In the rows, zero is written as 128.
One turn sends every row of this set to another row. A few are shown first. Where does it send the rows asked after them?
Q_603: [145 104 142 153 138 111 160  91 123 128 149 139 127  94]
Q_26: [141 105 150 138 161 109 165 103 124 118 119 125 128  91]
Q_83: [135 124 146 138 138 112 149  99 129 132 123 143 114 104]
Q_946: [152 118 120 136 124 130 147 122 142 120 114 138 159 104]
Q_479: [128 115 147 136 146 104 144 109 128 128 126 136 110 104]
Q_481: [147 114 148 145 152 113 168  95 126 122 120 126 131  89]
Q_665: [152 111 120 115 139 128 147 123 122 101 153 139 154  99]
Q_389: [141 107 120 143 124 106 125 126 118 106 140 146 151 118]
Q_591: [142  91 141 149 144 107 157 100 122 125 153 134 126  96]
Q_744: [155 113 123 152 152 122 144 115 117 108 131 131 172  95]
Q_785: [157 120 145 146 140 129 158 113 117 117 138 143 117  98]
Q_7: [145 109 123 136 108 122 147 116 142 122 134 142 154 115]
Q_846: [140  91 142 146 140 111 157 102 119 121 154 130 126  90]
Q_858: [125 119 147 128 142 108 146 114 131 124 121 135 111  98]
Q_351: [129 119 129 133 129  90 138  96 131 112 130 136 163 109]
Q_28: [139 117 127 140 120 103 131 108 119 106 148 145 154 116]
Q_325: [148 113 145 139 141 127 145 126 114 115 143 139 112  97]
Q_898: [139 116 123 105 148 113 150 113 139 106 124 131 158  92]
Q_64: [135 101 113 122 147 111 142 106 135 118 151 129 163  92]
Q_700: [159 106 121 143 123 129 156 120 136 120 125 133 167 100]
Q_661: [136 101 145 138 157 108 164 104 129 121 122 122 135  83]
Q_710: [142 120 126 133 144 112 132 132 122 103 108 138 156 112]
Q_620: [153  97 122 147 142 112 143 122 115  99 131 130 170 100]
Q_762: [155 111 146 142 147 123 153 122 114 112 141 136 114  99]
Q_715: [131 123 113 112 140 122 128 120 137 120 140 140 143 103]
Q_658: [140 107 124 133 113 116 152 108 146 128 124 136 162 109]
Q_359: [129 104 125 135 139  90 136 108 129 113 120 131 165 109]
Q_459: [148 133 125 142 150 124 133 126 121 111 115 138 158 102]

Q_846 moves to Q_661
Q_83 moves to Q_785
And these:
Q_658 moves to Q_946
Q_715 moves to Q_665
Q_710 moves to Q_389
Q_351 moves to Q_459

